In the rows, zero is written as 100.
One turn moves each row of this set onto another row. After a few examples, where does it send each row asked below?
Lifu: [135, 96, 103, 99, 109, 93, 75, 118, 101, 118, 106, 112, 101, 101, 92, 106, 92, 85, 113, 107, 143, 117, 103, 80, 106, 82, 103, 104, 83, 91, 93, 117, 115, 126, 103, 87, 89, 117, 112, 110, 114, 102, 81, 71]
birap: [120, 103, 106, 78, 81, 103, 93, 114, 88, 121, 103, 83, 76, 75, 112, 107, 92, 86, 104, 112, 121, 127, 113, 106, 98, 72, 96, 87, 98, 129, 103, 110, 115, 119, 130, 87, 84, 126, 112, 95, 96, 91, 95, 93]
rirug: [87, 89, 106, 93, 106, 104, 95, 88, 92, 72, 102, 97, 106, 88, 85, 89, 88, 112, 93, 96, 123, 98, 113, 87, 120, 84, 99, 68, 94, 121, 116, 109, 119, 114, 117, 86, 73, 122, 104, 102, 89, 115, 72, 89]
Tidef: [113, 92, 90, 101, 132, 97, 81, 115, 108, 92, 84, 102, 106, 79, 125, 109, 117, 105, 98, 110, 134, 148, 108, 75, 89, 85, 109, 91, 94, 109, 94, 102, 131, 102, 138, 79, 93, 103, 97, 100, 87, 116, 102, 110]
Fak: [116, 95, 106, 75, 90, 99, 97, 105, 68, 101, 100, 83, 77, 95, 104, 105, 104, 102, 91, 95, 120, 119, 140, 89, 104, 85, 107, 65, 106, 125, 102, 107, 99, 116, 121, 83, 87, 144, 109, 100, 89, 83, 97, 91]
kovav: [89, 107, 90, 93, 91, 84, 75, 120, 87, 99, 105, 102, 90, 92, 125, 106, 123, 104, 100, 107, 127, 136, 105, 85, 85, 82, 93, 68, 112, 122, 86, 88, 106, 103, 138, 106, 93, 129, 115, 95, 89, 83, 103, 92]
piruv: [106, 94, 103, 108, 114, 88, 67, 121, 87, 93, 109, 123, 107, 110, 89, 112, 117, 104, 101, 113, 136, 125, 90, 72, 90, 76, 109, 89, 94, 89, 79, 96, 91, 116, 105, 93, 102, 121, 116, 109, 116, 107, 87, 72]
sidu: [101, 97, 110, 78, 98, 97, 78, 114, 84, 103, 97, 86, 67, 93, 124, 96, 98, 85, 98, 111, 113, 127, 93, 93, 90, 95, 90, 93, 106, 117, 92, 89, 111, 107, 144, 99, 91, 119, 113, 91, 106, 86, 112, 98]
Dagun: [121, 91, 107, 93, 116, 110, 81, 120, 70, 95, 110, 101, 101, 113, 85, 113, 101, 100, 100, 112, 129, 109, 123, 74, 103, 88, 98, 82, 80, 90, 92, 116, 91, 126, 110, 82, 94, 127, 111, 126, 124, 106, 77, 69]
pafe: [94, 102, 101, 108, 103, 97, 69, 94, 82, 66, 105, 100, 95, 99, 140, 85, 100, 113, 108, 99, 124, 115, 88, 75, 81, 91, 93, 79, 94, 121, 106, 102, 116, 115, 126, 108, 82, 130, 109, 94, 124, 125, 90, 79]
Nite: [97, 112, 121, 103, 107, 117, 88, 107, 86, 96, 93, 109, 118, 84, 106, 98, 134, 122, 92, 100, 119, 130, 102, 103, 108, 89, 121, 89, 85, 118, 99, 121, 99, 113, 115, 66, 97, 135, 80, 113, 99, 114, 82, 71]
fogef: [97, 102, 112, 110, 103, 90, 81, 114, 103, 99, 104, 97, 96, 93, 112, 104, 89, 96, 127, 116, 117, 120, 92, 80, 116, 105, 105, 98, 91, 134, 115, 86, 122, 98, 113, 88, 69, 115, 93, 99, 122, 103, 88, 95]
Kemog: [86, 97, 84, 93, 110, 92, 86, 117, 114, 97, 90, 112, 97, 90, 126, 84, 124, 95, 97, 96, 133, 129, 103, 108, 95, 95, 135, 106, 92, 103, 97, 112, 120, 116, 122, 90, 85, 110, 103, 112, 107, 137, 89, 70]
masus: [118, 98, 100, 93, 108, 105, 67, 123, 81, 93, 113, 107, 100, 103, 93, 87, 94, 93, 103, 116, 119, 118, 87, 78, 95, 93, 90, 90, 86, 74, 89, 98, 107, 125, 111, 96, 89, 105, 113, 105, 133, 103, 97, 68]
fili: [87, 89, 98, 90, 112, 119, 86, 123, 93, 90, 106, 114, 103, 100, 120, 102, 109, 89, 95, 116, 101, 139, 116, 99, 103, 98, 124, 81, 86, 102, 103, 122, 124, 99, 135, 88, 81, 125, 82, 125, 133, 110, 101, 72]
dal: [94, 95, 98, 114, 119, 90, 71, 107, 84, 84, 111, 88, 121, 109, 109, 90, 114, 99, 113, 98, 112, 123, 103, 74, 97, 72, 140, 68, 96, 126, 112, 89, 109, 115, 123, 94, 81, 132, 116, 105, 98, 105, 74, 105]
Dedev: [92, 119, 82, 81, 121, 115, 90, 113, 70, 74, 83, 85, 111, 65, 129, 92, 124, 105, 91, 97, 110, 120, 112, 71, 92, 97, 105, 77, 92, 84, 94, 116, 114, 100, 125, 98, 79, 106, 105, 101, 98, 97, 83, 87]
feb: [122, 105, 116, 90, 109, 107, 86, 86, 94, 74, 110, 77, 86, 100, 111, 106, 107, 86, 127, 107, 96, 115, 119, 100, 98, 73, 102, 96, 87, 120, 112, 99, 110, 114, 112, 90, 70, 133, 112, 120, 108, 113, 74, 78]
nit: [97, 110, 85, 74, 94, 81, 92, 110, 71, 104, 102, 83, 99, 93, 113, 93, 111, 117, 82, 95, 128, 109, 107, 86, 93, 83, 109, 66, 106, 122, 93, 104, 95, 107, 135, 87, 80, 125, 129, 101, 86, 90, 90, 102]
Baki: [119, 106, 85, 81, 118, 95, 71, 114, 85, 99, 120, 108, 116, 100, 85, 99, 101, 113, 97, 91, 146, 112, 95, 66, 110, 82, 101, 77, 85, 90, 98, 107, 91, 118, 109, 84, 85, 108, 123, 119, 110, 107, 87, 76]
nik: [98, 86, 104, 86, 121, 127, 90, 120, 60, 86, 92, 92, 80, 72, 137, 114, 114, 85, 103, 112, 105, 138, 101, 88, 84, 86, 109, 93, 94, 97, 114, 105, 107, 113, 112, 76, 100, 112, 93, 105, 113, 114, 92, 97]
tava: [107, 108, 91, 87, 115, 109, 86, 116, 92, 76, 106, 82, 115, 96, 110, 64, 134, 112, 99, 97, 113, 128, 110, 95, 102, 113, 131, 80, 88, 96, 107, 98, 100, 112, 119, 79, 92, 110, 88, 107, 105, 112, 107, 69]
nak: [131, 101, 90, 75, 101, 108, 92, 112, 91, 84, 90, 96, 106, 54, 112, 105, 94, 108, 102, 89, 113, 138, 108, 78, 102, 90, 116, 92, 94, 110, 103, 134, 117, 104, 112, 68, 71, 110, 93, 92, 105, 110, 106, 97]
las: [112, 118, 109, 76, 119, 114, 83, 92, 86, 100, 104, 110, 105, 94, 122, 86, 101, 99, 97, 80, 116, 132, 97, 98, 108, 82, 121, 100, 78, 108, 114, 124, 124, 110, 131, 63, 80, 112, 94, 134, 108, 107, 106, 79]
zelub: [107, 102, 100, 99, 102, 97, 98, 107, 78, 92, 84, 96, 98, 94, 119, 113, 116, 108, 96, 108, 107, 140, 126, 77, 83, 86, 125, 88, 102, 96, 98, 108, 111, 100, 98, 60, 94, 124, 90, 123, 74, 112, 81, 103]

tava -> las
Lifu -> piruv
Dedev -> nak
Where do these go?
pafe -> rirug
birap -> kovav

One turn moves each row of this set onto another row. After a few examples, where does it send each row asked below?
Naba: [96, 96, 87, 101, 88, 107, 92, 82, 129, 102, 109, 132, 85, 83, 100, 93, 91, 105, 93, 93]
fosat: [102, 89, 97, 98, 92, 76, 102, 92, 83, 102, 114, 107, 108, 102, 100, 101, 116, 112, 84, 54]
nerav: [99, 93, 87, 99, 89, 102, 97, 81, 129, 88, 108, 132, 84, 74, 100, 98, 94, 108, 100, 91]
zise: [92, 101, 73, 87, 113, 106, 95, 98, 82, 97, 124, 103, 71, 103, 109, 101, 104, 85, 85, 68]
Bidis: [121, 96, 103, 105, 74, 96, 111, 82, 116, 84, 108, 125, 94, 89, 96, 81, 104, 104, 105, 109]
num: [82, 104, 97, 115, 105, 94, 108, 81, 105, 82, 83, 101, 80, 95, 92, 79, 113, 113, 109, 103]
Nok: [101, 102, 94, 108, 115, 77, 93, 94, 81, 86, 93, 107, 92, 97, 86, 102, 95, 109, 92, 63]
ditad: [118, 109, 88, 93, 95, 96, 100, 102, 72, 89, 132, 103, 82, 112, 97, 88, 116, 82, 91, 95]
dekiv: [87, 96, 67, 97, 105, 113, 87, 98, 114, 102, 119, 115, 76, 91, 109, 101, 92, 100, 88, 84]
besob: [112, 105, 87, 91, 91, 94, 108, 96, 69, 97, 131, 105, 76, 115, 107, 91, 119, 80, 92, 86]
dima: [112, 107, 85, 88, 82, 103, 109, 99, 71, 87, 136, 109, 78, 112, 96, 82, 109, 86, 94, 92]
depub: [83, 99, 91, 115, 92, 88, 118, 87, 109, 86, 80, 104, 69, 85, 106, 84, 116, 107, 100, 103]
zas: [102, 93, 90, 99, 95, 110, 95, 84, 132, 86, 102, 124, 89, 79, 98, 91, 87, 109, 99, 93]
tes: [116, 97, 99, 100, 73, 101, 107, 86, 121, 84, 126, 123, 89, 83, 90, 89, 100, 105, 97, 101]
Sabek: [92, 92, 93, 105, 84, 79, 107, 72, 83, 107, 108, 105, 105, 84, 111, 83, 131, 93, 83, 72]
Kifit: [87, 91, 70, 88, 107, 117, 97, 94, 112, 101, 128, 112, 77, 96, 96, 101, 91, 96, 93, 83]
patuv: [88, 91, 100, 87, 86, 86, 114, 78, 73, 96, 104, 115, 102, 84, 109, 77, 129, 97, 85, 72]
ronub: [104, 84, 92, 93, 88, 84, 119, 90, 74, 103, 113, 112, 105, 94, 105, 97, 112, 109, 78, 56]
Piz: [128, 108, 106, 96, 77, 90, 104, 86, 89, 88, 124, 120, 91, 102, 88, 80, 115, 89, 96, 102]
tipom: [87, 91, 91, 108, 77, 90, 113, 82, 104, 113, 98, 97, 97, 103, 115, 77, 129, 103, 95, 97]
nale: [86, 89, 68, 89, 104, 108, 94, 96, 120, 98, 116, 114, 81, 91, 109, 108, 91, 99, 91, 79]
ridov: [89, 93, 90, 107, 97, 94, 109, 83, 108, 84, 76, 90, 71, 97, 95, 86, 109, 105, 112, 102]
lobif: [99, 89, 98, 100, 109, 82, 108, 92, 74, 87, 99, 109, 93, 96, 90, 107, 88, 106, 90, 60]
rur: [123, 111, 106, 94, 81, 94, 114, 87, 79, 83, 121, 119, 84, 98, 94, 78, 119, 90, 100, 104]
Sudip: [99, 83, 92, 78, 101, 79, 113, 96, 76, 99, 108, 110, 108, 105, 94, 97, 114, 106, 89, 58]
Dig: [113, 97, 110, 102, 75, 99, 96, 81, 114, 90, 118, 131, 93, 87, 93, 84, 105, 104, 98, 103]
sef: [91, 102, 91, 102, 80, 93, 124, 81, 109, 105, 96, 96, 96, 111, 103, 74, 131, 109, 96, 101]
leda: [97, 93, 82, 98, 95, 110, 99, 80, 129, 93, 120, 121, 83, 76, 91, 97, 92, 99, 95, 92]
fiz: [85, 96, 91, 108, 113, 78, 101, 90, 80, 80, 105, 111, 96, 94, 94, 107, 96, 109, 89, 61]
zik: [126, 103, 101, 103, 77, 89, 115, 85, 81, 85, 123, 116, 86, 101, 101, 79, 120, 87, 101, 106]
zusur: [85, 103, 89, 117, 99, 93, 105, 82, 102, 96, 76, 98, 81, 98, 102, 76, 109, 104, 105, 106]
rir: [88, 96, 89, 107, 90, 87, 118, 75, 81, 95, 111, 100, 107, 85, 113, 77, 135, 97, 81, 84]
lupeb: [111, 107, 87, 83, 97, 100, 112, 102, 70, 93, 130, 103, 80, 115, 103, 88, 117, 82, 91, 94]
kep: [119, 100, 109, 98, 73, 96, 108, 84, 114, 85, 115, 133, 87, 89, 94, 85, 107, 109, 105, 101]
foguv: [94, 91, 82, 106, 107, 80, 116, 106, 113, 89, 83, 101, 76, 108, 89, 105, 100, 115, 104, 90]
nosil: [101, 89, 86, 101, 79, 89, 121, 77, 85, 104, 105, 103, 98, 80, 115, 78, 134, 103, 83, 75]
Kovak: [92, 89, 95, 99, 107, 86, 108, 97, 98, 85, 84, 97, 79, 111, 85, 106, 87, 112, 108, 82]
fepep: [91, 100, 66, 84, 114, 106, 100, 99, 85, 97, 123, 102, 77, 100, 108, 99, 102, 80, 87, 81]
godu: [96, 90, 86, 101, 76, 96, 119, 81, 108, 100, 91, 90, 83, 94, 110, 76, 132, 108, 101, 97]
kezaf: [94, 94, 83, 96, 89, 75, 118, 90, 85, 103, 116, 108, 110, 109, 104, 100, 115, 107, 78, 58]
beref: [93, 100, 94, 112, 106, 90, 101, 105, 100, 93, 82, 98, 83, 117, 88, 94, 94, 121, 104, 89]
gopop: [97, 87, 87, 98, 125, 78, 106, 97, 84, 80, 95, 106, 93, 91, 85, 106, 101, 104, 98, 71]
Von: [91, 95, 75, 87, 109, 115, 91, 95, 117, 98, 111, 112, 79, 92, 104, 104, 90, 103, 89, 73]
nupu: [122, 111, 99, 100, 71, 95, 111, 87, 89, 77, 127, 119, 83, 93, 90, 80, 109, 92, 95, 101]
pabi: [87, 101, 94, 102, 101, 84, 107, 95, 108, 87, 90, 107, 84, 118, 83, 101, 92, 124, 105, 78]
zil: [99, 106, 62, 92, 109, 103, 93, 103, 86, 99, 124, 103, 74, 109, 103, 97, 103, 82, 85, 83]
biso: [87, 95, 96, 95, 67, 89, 124, 87, 101, 105, 93, 108, 84, 99, 114, 76, 129, 109, 91, 92]
Dofu: [93, 103, 67, 88, 106, 112, 101, 93, 79, 94, 132, 107, 73, 104, 97, 90, 100, 81, 91, 84]

tipom -> zusur
rur -> kep
Where do these go?
patuv -> biso
tes -> leda
zil -> ditad
ronub -> nosil
rir -> sef
zise -> besob

One turn moves each row of this set onto another row. After a few examples, where does it send each row asked below?
Pafaz: [101, 132, 91, 97, 88, 122, 94, 112, 96, 99, 84, 106, 130, 104, 109, 86, 94, 85, 101]
gemu: [101, 97, 102, 97, 96, 77, 106, 133, 71, 97, 104, 98, 101, 111, 127, 96, 90, 87, 79]
Roda: [77, 120, 80, 73, 108, 106, 101, 108, 104, 69, 69, 92, 102, 103, 108, 81, 96, 89, 99]
nuf: [97, 112, 78, 61, 78, 85, 93, 109, 75, 88, 98, 77, 115, 100, 100, 87, 94, 95, 104]
fazir: [87, 101, 83, 96, 107, 110, 100, 117, 112, 115, 119, 93, 111, 113, 103, 75, 102, 94, 98]
zun: [114, 103, 89, 102, 94, 75, 113, 103, 84, 79, 89, 101, 97, 110, 129, 80, 98, 93, 112]
forek: [81, 111, 98, 113, 94, 74, 116, 93, 98, 109, 98, 85, 99, 112, 92, 84, 97, 84, 98]
Vev: [68, 124, 99, 117, 90, 106, 112, 95, 107, 88, 98, 86, 106, 103, 100, 91, 94, 88, 82]
gaki: [100, 106, 85, 68, 104, 124, 95, 113, 95, 117, 84, 89, 115, 109, 110, 89, 98, 93, 90]
Fetev: [88, 83, 79, 78, 94, 98, 112, 108, 92, 84, 86, 86, 84, 94, 120, 89, 101, 107, 104]
bop: [90, 123, 105, 106, 83, 60, 92, 115, 78, 74, 92, 90, 117, 108, 114, 78, 94, 92, 94]
dat: [103, 101, 95, 99, 101, 89, 91, 118, 92, 132, 100, 105, 111, 107, 104, 78, 94, 88, 92]
Zuti: [86, 123, 87, 85, 92, 113, 106, 85, 98, 86, 70, 87, 105, 92, 106, 91, 94, 85, 85]
lafep: [83, 122, 97, 79, 77, 79, 109, 112, 77, 111, 82, 101, 92, 109, 111, 91, 87, 85, 101]
zinuv: [85, 113, 88, 108, 118, 111, 89, 109, 82, 68, 103, 67, 126, 106, 105, 84, 102, 96, 100]
zepal: [110, 111, 96, 102, 77, 125, 79, 128, 76, 87, 102, 89, 108, 102, 117, 79, 93, 96, 87]
sopid: [111, 106, 91, 95, 100, 76, 103, 125, 87, 79, 93, 108, 105, 116, 127, 73, 98, 92, 116]
saran: [91, 107, 97, 76, 117, 118, 87, 118, 99, 96, 83, 86, 104, 111, 125, 78, 90, 108, 75]
Gudo: [108, 142, 102, 112, 103, 91, 95, 117, 82, 108, 95, 94, 91, 91, 117, 90, 98, 93, 98]
lepi: [98, 120, 95, 110, 90, 97, 108, 105, 87, 102, 69, 116, 106, 105, 107, 95, 88, 77, 100]
vekad: [96, 105, 106, 83, 81, 102, 99, 105, 71, 94, 90, 76, 100, 103, 122, 99, 83, 110, 71]
bodo: [90, 113, 103, 86, 82, 77, 110, 98, 86, 117, 95, 92, 80, 109, 116, 79, 86, 97, 94]
rel: [87, 99, 96, 90, 113, 106, 72, 122, 82, 75, 94, 69, 111, 106, 99, 91, 85, 92, 77]
tedur: [97, 107, 86, 87, 111, 101, 77, 102, 91, 63, 87, 67, 110, 101, 97, 75, 94, 91, 102]
Nabom: [69, 101, 78, 83, 102, 101, 102, 93, 104, 105, 103, 73, 103, 111, 92, 89, 92, 98, 79]
Zesiv: [85, 105, 89, 82, 81, 79, 96, 109, 85, 121, 83, 107, 91, 105, 117, 80, 89, 100, 104]
mip: [89, 127, 85, 105, 106, 82, 93, 131, 83, 116, 103, 88, 101, 113, 102, 97, 103, 96, 116]
zipa: [90, 96, 106, 106, 102, 72, 104, 133, 84, 88, 108, 97, 96, 116, 125, 84, 90, 97, 81]
vafi: [89, 102, 83, 97, 81, 103, 90, 123, 86, 86, 123, 67, 105, 111, 94, 74, 105, 93, 106]
pefe: [102, 97, 92, 88, 122, 119, 92, 118, 89, 66, 88, 76, 96, 108, 110, 88, 91, 87, 96]
deda: [87, 104, 93, 102, 82, 54, 89, 111, 77, 88, 95, 86, 120, 104, 111, 82, 100, 95, 96]
reged: [90, 107, 91, 105, 123, 116, 86, 122, 83, 76, 109, 75, 119, 91, 111, 81, 101, 90, 87]
lilob: [78, 126, 93, 71, 108, 92, 95, 103, 97, 86, 102, 65, 111, 119, 96, 76, 89, 96, 80]
Fab: [84, 125, 79, 123, 104, 79, 94, 107, 92, 97, 98, 101, 84, 99, 108, 93, 91, 105, 104]
vako: [82, 106, 84, 117, 77, 114, 102, 111, 86, 63, 95, 86, 89, 103, 108, 86, 97, 93, 101]
lil: [95, 112, 78, 105, 123, 119, 92, 111, 81, 62, 104, 87, 116, 101, 110, 86, 92, 91, 97]

bop -> sopid
Zesiv -> bodo
gemu -> deda
Where do these go?
nuf -> Fetev
reged -> zinuv
pefe -> rel
Zuti -> gaki
vafi -> vako
Fab -> Gudo
lepi -> dat
Pafaz -> fazir
saran -> lilob

